Here are some points, one per row:
-0.5 -0.1 -2.9 -1.0 -0.2 -1.2 -0.5  0.4 -0.2  0.1  1.3 -0.4 -1.2  0.5  0.4  0.1 -0.6 -0.2 -0.2 -0.7 -2.0  0.2  0.6 -1.0
-1.2 -0.8  0.2  0.6  1.1 -0.3  1.2  0.6 -0.1 -0.7  0.1 -0.4  1.3 -2.7  0.8  0.2  0.3 -0.5 -0.5 -0.2 -0.7 -0.7  0.3  0.1
 0.5 -1.8  0.8 -0.1  0.5  0.2  0.0  0.8  0.8 -0.9 -1.5 -0.7  0.6  0.7  1.5  0.2 -0.3 -1.1  0.6  0.7 -0.6 -0.1  2.4 -0.1
 0.1  0.5  0.7 -0.3  1.6 -0.3 -0.8 -1.9  0.4 -0.6  1.3 -0.4 -0.1  0.3 -0.5  0.4  0.1 -0.3  0.2  0.5 -0.9  1.7 -0.4  0.3
 0.4 -0.4 -0.4  0.3  0.7  0.7  0.6  0.2 -0.8 -2.2  0.0 -0.2  0.2  0.5 -2.4  1.2  0.3  0.0  0.1  1.0  0.7  0.3 -0.1 -1.5
-1.7  1.3 -0.3  2.0  0.7  0.8  1.2 -2.0 -0.1  1.5 -1.4 -3.4  0.3 -0.3  0.2 -1.9  0.8  0.3  1.2  0.9 -0.8  0.4  0.4  0.8
 0.4 -1.6 -0.5 -0.5  1.0  0.6  0.4  2.3  0.7 -0.8 -0.6  0.4  1.3  1.0  2.3  0.6  0.5 -0.2  0.0 -0.3 -1.0  0.8  0.9  0.8
 0.7 -0.9  0.9  0.2  0.0  1.3 -1.3 -0.1  0.4 -0.2  0.8  0.1  0.0 -0.8  0.0  1.4  1.1  0.4  0.9 -0.5 -0.6 -1.9  0.6  1.0
 0.1 -0.2 -2.1  0.5  0.9 -0.8  0.3 -0.6 -0.1 -0.8  0.4  0.9  0.4  0.7 -0.4 -0.3 -1.1 -1.6  1.0 -0.8  1.3 -1.2 -0.8 -0.5
-0.4  0.9 -0.2  0.7  0.4 -1.2  1.0  0.1 -1.9 -1.3  0.2 -0.6  0.4  0.1  1.0 -0.9  0.9 -1.6  2.6  0.6 -0.3  1.0 -1.2  0.7
-0.4 -0.1 -0.6  0.1 -1.8 -0.7  1.0 -0.1  1.5  0.9 -0.7  0.0 -1.9  0.4 -0.3  0.5  0.5  0.5 -0.8  0.9 -2.2 -1.3 -2.4  1.0
 1.1 -0.3 -1.1  0.0  0.5 -1.4 -0.5 -0.3  0.9  0.5  0.8 -0.6  0.8 -1.2 -0.2 -0.2 -0.7  1.3  0.8  1.5 -0.8  1.0 -0.8 -1.2
 0.1 -1.5  1.4 -0.9  1.3 -0.6  0.0 -0.8  0.3 -0.3  1.0 -0.7 -0.1 -0.6 -0.7  0.0 -0.3 -0.8 -0.3  0.7  0.2  0.7 -0.9  0.4
-1.4  1.0  0.7  1.3 -1.1 -0.5 -0.6  0.4 -1.5  1.4  0.9  1.4  0.5  0.9 -0.2 -2.3  0.5 -0.1  0.3 -1.7  0.1 -0.3 -0.2  0.2
-0.9  0.5  0.7  1.5 -2.8  0.9 -1.4 -0.9  0.3 -0.3  1.1  0.9  0.6  1.2  0.7  0.5 -0.7  0.7 -1.3  1.7  1.6  2.6  1.1 -0.9
 1.4  1.2 -1.2 -0.5  0.0 -1.8 -0.6 -3.1 -0.1 -1.0  0.5  0.9  0.6  1.5  1.2 -0.1 -1.5 -0.9 -0.2 -1.2  1.5 -2.6  0.3  0.5
-1.1  0.4  0.9  0.3 -0.3 -0.7 -2.5  0.6  1.3 -1.5  0.3 -0.5  0.5 -1.2  1.5 -1.2 -0.2 -1.5 -0.3  0.4 -1.1 -1.1  0.6 -1.0
-0.2  0.1  0.6  0.5  1.8  0.1  0.5  0.3 -0.2  1.7 -0.2  1.3 -2.6  0.1 -0.2 -0.7  0.0 -1.6  0.4 -0.6 -0.1  0.3  0.9 -1.4
 1.9  1.5  0.6 -0.1 -0.6  0.6  0.5  0.7 -1.0 -1.6  0.2 -2.6 -1.1  0.6  1.5  1.9  1.3  0.7  0.1 -2.5  0.5  0.7 -1.1 -0.3
-0.6 -0.8  0.6 -0.2 -0.6 -0.8  0.2  0.6  0.2  0.8  0.3  1.1  0.2  0.5 -1.3 -0.8  0.9 -0.2  0.3  0.6 -0.2  0.1 -0.5  1.9
-0.5 -1.3  0.9 -0.6 -1.1 -0.3  1.8 -0.3 -0.4 -0.8 -0.3 -0.1  0.1  0.3 -1.4  0.5  0.7  1.3 -0.3 -0.5 -1.5 -1.1  0.0 -1.1
 1.2  0.3 -0.1  1.1 -0.7  0.1  0.2 -0.8 -0.8 -2.1  0.1  1.1 -0.2 -0.8  0.8 -1.0  1.5  1.7 -2.3  1.7  0.6 -0.5 -1.2 -2.7
-2.4 -2.1 -0.3 -1.2 -1.1  2.7  0.4  0.1 -0.8 -0.4  1.9 -1.6 -1.1  0.9  0.0 -0.9  0.7 -0.4 -0.5  0.7  0.1 -1.4  0.8  0.9
-0.1 -1.4  0.4  0.3  0.5  0.0 -1.2  0.6 -0.4  0.0 -0.2 -1.3  0.4  0.0  1.1  0.2 -0.9 -0.6 -1.3  0.2 -0.5 -2.3  1.1  0.3
 0.5  0.0 -0.1  1.4  0.2 -0.6 -0.7  0.9  1.6 -0.5  0.5 -0.2 -1.2 -0.4  0.1  1.1  1.2  0.5  1.0 -0.3  1.0  0.1  0.2  1.1
 1.3  0.4  0.3  1.4 -1.5  1.1  1.0  0.3 -0.4  0.9 -1.5  0.5  0.2 -0.6 -0.9  0.9 -1.5 -0.8 -1.0  0.3 -0.2 -0.1  0.9  0.4
-1.6  1.6 -0.8 -0.7  0.7  1.4  0.9  1.7 -1.3  1.4  1.7 -0.4  1.7  0.5  0.8  1.9 -1.7  0.6  1.0  1.7  1.7 -1.4 -0.5 -0.6
 0.4  3.0 -1.4  0.0  0.8  1.3  0.1  1.0  1.1  0.2  0.8 -0.3  1.1  0.1 -1.4  0.8  0.9 -1.2 -1.5  0.7 -0.9 -0.5  1.3  1.0
-0.4  0.7  1.1 -0.6  0.9  0.0  0.2 -1.2 -0.4  1.3 -0.6  1.7 -0.6  1.0 -0.1  1.5  0.6  0.0 -0.1  0.7 -0.1  0.5  0.1 -0.3
 0.3 -0.9  0.9  1.6 -1.1  0.7  1.5 -1.0  0.2 -1.1  2.3  0.5  0.3  2.0 -0.7  0.5 -0.3 -0.6 -0.2  0.4  1.1  1.6  0.2  0.2
-1.5  1.1 -0.4  0.4 -0.2 -0.5  0.8  1.4 -0.4 -0.2  0.1 -0.1  1.8 -1.1 -0.4 -0.1 -0.8  0.1 -1.1 -1.1  1.0  0.1 -1.9  0.0
 2.0  0.8  1.5  0.9  0.4 -0.6 -0.5  1.5 -1.8  0.7 -0.9  0.2 -0.2  1.1 -0.9 -1.1 -1.8  0.8 -0.1  0.0 -1.5 -0.3  0.5 -0.1
 0.7 -1.3 -0.2  1.2 -1.0  0.8  0.7 -0.3  0.9  0.2  0.2 -0.5 -0.6  1.0 -1.4 -0.2 -0.9 -0.2 -0.4  0.6  0.2  0.2 -0.8 -1.7
 0.9  0.5  1.0 -1.2  0.7 -0.2 -1.4  0.3  1.3 -0.1  0.9 -0.4  1.2 -0.4  0.3 -0.5 -0.5  0.1 -1.0  0.2 -0.3  1.3 -2.7  1.3
 0.9 -1.4  0.6  0.0  0.6  0.8  0.0 -0.9  0.2  0.4  0.4 -1.5 -0.4 -0.7  0.4  0.3 -2.2  0.2  0.0 -1.2  1.1  0.9 -1.2  1.3
 0.3  0.1 -0.2  0.2  0.5  0.3 -1.4  0.8 -0.7  1.9 -0.1 -0.3 -0.6  0.3  0.2  0.3 -0.3 -0.9 -0.3 -2.2 -0.9  0.5 -0.1 -1.5
-0.9 -1.3 -1.8  1.2  1.3  0.6  0.3 -0.1 -1.7 -1.1 -2.1  1.3  0.2  0.0  0.1 -0.3 -1.7  1.6 -2.1 -0.8 -0.8  0.8 -0.6  1.2
 0.7 -0.7 -1.6 -1.3  0.6  0.7  0.5 -1.1  2.4  0.7 -0.5  0.5  2.1  1.4  0.8 -1.4  1.7  0.8  0.3 -0.9  1.2 -0.2  0.2  0.3
 1.1  0.2 -0.6 -0.9 -0.6  0.4  0.2 -0.1 -1.1 -0.4  2.4  0.9 -1.5 -0.9  0.4 -0.7 -0.5  2.3  1.4  0.2 -2.3 -0.2  0.8  1.1
 0.5 -0.9  2.3 -1.5  1.2  0.2  0.2 -1.6  0.0  1.1  0.1  0.5 -0.4 -0.1  0.0  0.0 -0.1 -0.7 -0.6  0.0  0.3  0.6 -0.4  0.2
-0.1 -0.1 -2.3 -1.2  0.2  0.2 -2.2  0.5 -1.1  0.6 -1.0 -0.8 -1.6 -0.5  0.0 -1.1 -0.3  0.4 -0.6  0.5  1.4  1.5  1.1  0.3
-0.4  0.1 -0.5 -1.2 -2.1  1.7  0.3  0.5  0.2 -1.2 -2.0  1.3 -0.9 -0.9  1.5 -1.6 -0.6 -2.4  1.7  0.3  0.2  0.5 -2.5 -0.4
 0.4  1.2  0.9  0.2  0.6  0.4  2.5  2.2  0.6  0.1  0.0 -0.4 -0.7  0.3 -0.1 -1.4 -1.2  0.8 -1.0 -1.7  0.8 -0.4  1.5 -1.4
-1.0 -0.1  1.4 -1.5  2.2  0.1 -0.2  0.0 -0.2  0.9 -0.3  0.9 -1.4 -0.5 -0.9  0.3  0.1 -0.4 -1.0  0.6  1.0  0.1 -0.4 -1.2
 0.1  0.9 -1.1  0.9 -0.3  0.6  0.9  0.5  0.5  0.7 -0.3  0.6  0.5 -0.3 -1.2  0.6 -0.8 -1.0 -1.0  0.1  0.1  0.7  1.0  0.8
 0.9  0.2  0.5  2.1  0.3 -0.3 -0.2  1.0  1.5  0.4  0.5  1.0 -1.4 -1.6  0.4  1.3  1.6  1.1  1.5  0.7  1.8 -0.5  0.6  1.7
-1.7  0.0 -0.5  0.1 -0.6 -0.2 -1.2 -1.0  1.6 -0.9 -0.2  0.1  0.1 -2.0 -1.6 -1.2  0.3 -0.8  0.4 -2.1 -0.2  0.3  0.8  0.1
 1.9  1.3  0.1 -2.3 -0.5  0.1  1.2 -0.3 -1.6 -0.3 -0.1  0.1  0.0 -0.9 -0.7 -1.7  0.9  0.4  0.0  1.8  0.6 -0.2  0.2  0.8
-0.7 -0.7 -0.3  0.6 -1.3 -2.6  0.1  0.2  0.4  0.5 -0.1 -0.7 -1.4  0.2  0.4  1.4  1.2  0.3 -0.1 -0.8  0.6 -0.6 -0.6  0.4
-0.5  0.7  1.1 -0.6 -0.3  0.1 -1.4  0.1  0.6 -2.2 -1.7  0.4  1.1  1.4 -2.7 -0.7 -0.5  2.2  2.1 -0.7 -0.3 -1.2  0.4 -0.7
-1.2  1.8  0.9 -0.8  1.3  1.6 -0.9 -1.1  0.4  0.6 -0.8  1.9 -0.6  1.2  0.8  1.3  1.2  0.8 -0.6 -0.8  0.0  0.5 -0.5 -0.6
-1.8  0.8  0.6  0.2  0.3 -1.8  1.2  0.1  1.6  0.2  0.0  0.6 -0.3  0.8  1.5  0.4 -1.1  0.5 -0.1  1.7 -1.4  0.1  0.2 -0.1
 1.2 -1.4 -1.0 -0.7 -0.6  0.5 -0.9 -0.3  1.2  1.8 -0.4 -0.2  1.8  0.6  0.0 -0.7  1.1  0.1  0.5  0.5  1.1 -1.3 -0.2 -1.8
-0.4  0.2 -0.3 -0.3 -0.9  0.1  0.3 -0.5  0.0 -0.6 -1.9  0.2 -0.2 -2.4  1.1  1.4 -1.3  0.2  0.7  0.5  0.7 -0.2  1.4  0.3
 1.5 -0.3 -0.2  0.3 -0.5  0.8  0.1 -0.4 -1.0  1.6  1.0  0.4  1.5 -1.9  0.5  0.5  1.3  0.8  1.8 -0.8 -1.6  0.8  0.0 -0.7
-0.2 -0.2  0.2 -2.7 -0.8 -2.4  0.7  0.1  0.0  0.5  0.4 -1.7  0.2 -0.4 -1.3  0.4 -0.4  0.9  0.7 -0.9  0.6  1.6  0.6 -0.5
 0.3  0.1  0.0 -0.7 -1.4 -0.9 -0.5 -0.3 -2.1  0.1 -1.5  0.4  1.4 -0.1 -0.4  1.0  1.5 -2.3 -0.7 -0.7 -0.5  0.3  1.0  0.6
-0.2 -0.8  0.2  1.2  0.5 -1.4 -2.0  0.2 -1.1  0.3 -1.3 -1.1 -0.9  0.6  0.0 -0.1  1.0  0.8  0.1  0.6  1.0 -0.9 -1.0  1.6
There is one direction along which these points spread out most. Take the direction at right angles to it along which they spread out most. Go by this last direction. For each point below, how far along it does it lie, from 0 to 99? 50 is the average, and the first point above lies past it. One standard deviation of the points above along it is 16.
 1.2 -1.4 -1.0 -0.7 -0.6  0.5 -0.9 -0.3  1.2  1.8 -0.4 -0.2  1.8  0.6  0.0 -0.7  1.1  0.1  0.5  0.5  1.1 -1.3 -0.2 -1.8 45
-1.2  1.8  0.9 -0.8  1.3  1.6 -0.9 -1.1  0.4  0.6 -0.8  1.9 -0.6  1.2  0.8  1.3  1.2  0.8 -0.6 -0.8  0.0  0.5 -0.5 -0.6 39
-1.6  1.6 -0.8 -0.7  0.7  1.4  0.9  1.7 -1.3  1.4  1.7 -0.4  1.7  0.5  0.8  1.9 -1.7  0.6  1.0  1.7  1.7 -1.4 -0.5 -0.6 65
-0.9 -1.3 -1.8  1.2  1.3  0.6  0.3 -0.1 -1.7 -1.1 -2.1  1.3  0.2  0.0  0.1 -0.3 -1.7  1.6 -2.1 -0.8 -0.8  0.8 -0.6  1.2 81
-0.1 -0.1 -2.3 -1.2  0.2  0.2 -2.2  0.5 -1.1  0.6 -1.0 -0.8 -1.6 -0.5  0.0 -1.1 -0.3  0.4 -0.6  0.5  1.4  1.5  1.1  0.3 61
 1.1  0.2 -0.6 -0.9 -0.6  0.4  0.2 -0.1 -1.1 -0.4  2.4  0.9 -1.5 -0.9  0.4 -0.7 -0.5  2.3  1.4  0.2 -2.3 -0.2  0.8  1.1 36
 0.5 -1.8  0.8 -0.1  0.5  0.2  0.0  0.8  0.8 -0.9 -1.5 -0.7  0.6  0.7  1.5  0.2 -0.3 -1.1  0.6  0.7 -0.6 -0.1  2.4 -0.1 71
-0.5 -0.1 -2.9 -1.0 -0.2 -1.2 -0.5  0.4 -0.2  0.1  1.3 -0.4 -1.2  0.5  0.4  0.1 -0.6 -0.2 -0.2 -0.7 -2.0  0.2  0.6 -1.0 64
 0.7 -1.3 -0.2  1.2 -1.0  0.8  0.7 -0.3  0.9  0.2  0.2 -0.5 -0.6  1.0 -1.4 -0.2 -0.9 -0.2 -0.4  0.6  0.2  0.2 -0.8 -1.7 45
 0.4  3.0 -1.4  0.0  0.8  1.3  0.1  1.0  1.1  0.2  0.8 -0.3  1.1  0.1 -1.4  0.8  0.9 -1.2 -1.5  0.7 -0.9 -0.5  1.3  1.0 68
 0.3 -0.9  0.9  1.6 -1.1  0.7  1.5 -1.0  0.2 -1.1  2.3  0.5  0.3  2.0 -0.7  0.5 -0.3 -0.6 -0.2  0.4  1.1  1.6  0.2  0.2 29
 1.3  0.4  0.3  1.4 -1.5  1.1  1.0  0.3 -0.4  0.9 -1.5  0.5  0.2 -0.6 -0.9  0.9 -1.5 -0.8 -1.0  0.3 -0.2 -0.1  0.9  0.4 74
 1.5 -0.3 -0.2  0.3 -0.5  0.8  0.1 -0.4 -1.0  1.6  1.0  0.4  1.5 -1.9  0.5  0.5  1.3  0.8  1.8 -0.8 -1.6  0.8  0.0 -0.7 37
-0.7 -0.7 -0.3  0.6 -1.3 -2.6  0.1  0.2  0.4  0.5 -0.1 -0.7 -1.4  0.2  0.4  1.4  1.2  0.3 -0.1 -0.8  0.6 -0.6 -0.6  0.4 37
 0.1 -1.5  1.4 -0.9  1.3 -0.6  0.0 -0.8  0.3 -0.3  1.0 -0.7 -0.1 -0.6 -0.7  0.0 -0.3 -0.8 -0.3  0.7  0.2  0.7 -0.9  0.4 26
 0.1 -0.2 -2.1  0.5  0.9 -0.8  0.3 -0.6 -0.1 -0.8  0.4  0.9  0.4  0.7 -0.4 -0.3 -1.1 -1.6  1.0 -0.8  1.3 -1.2 -0.8 -0.5 62
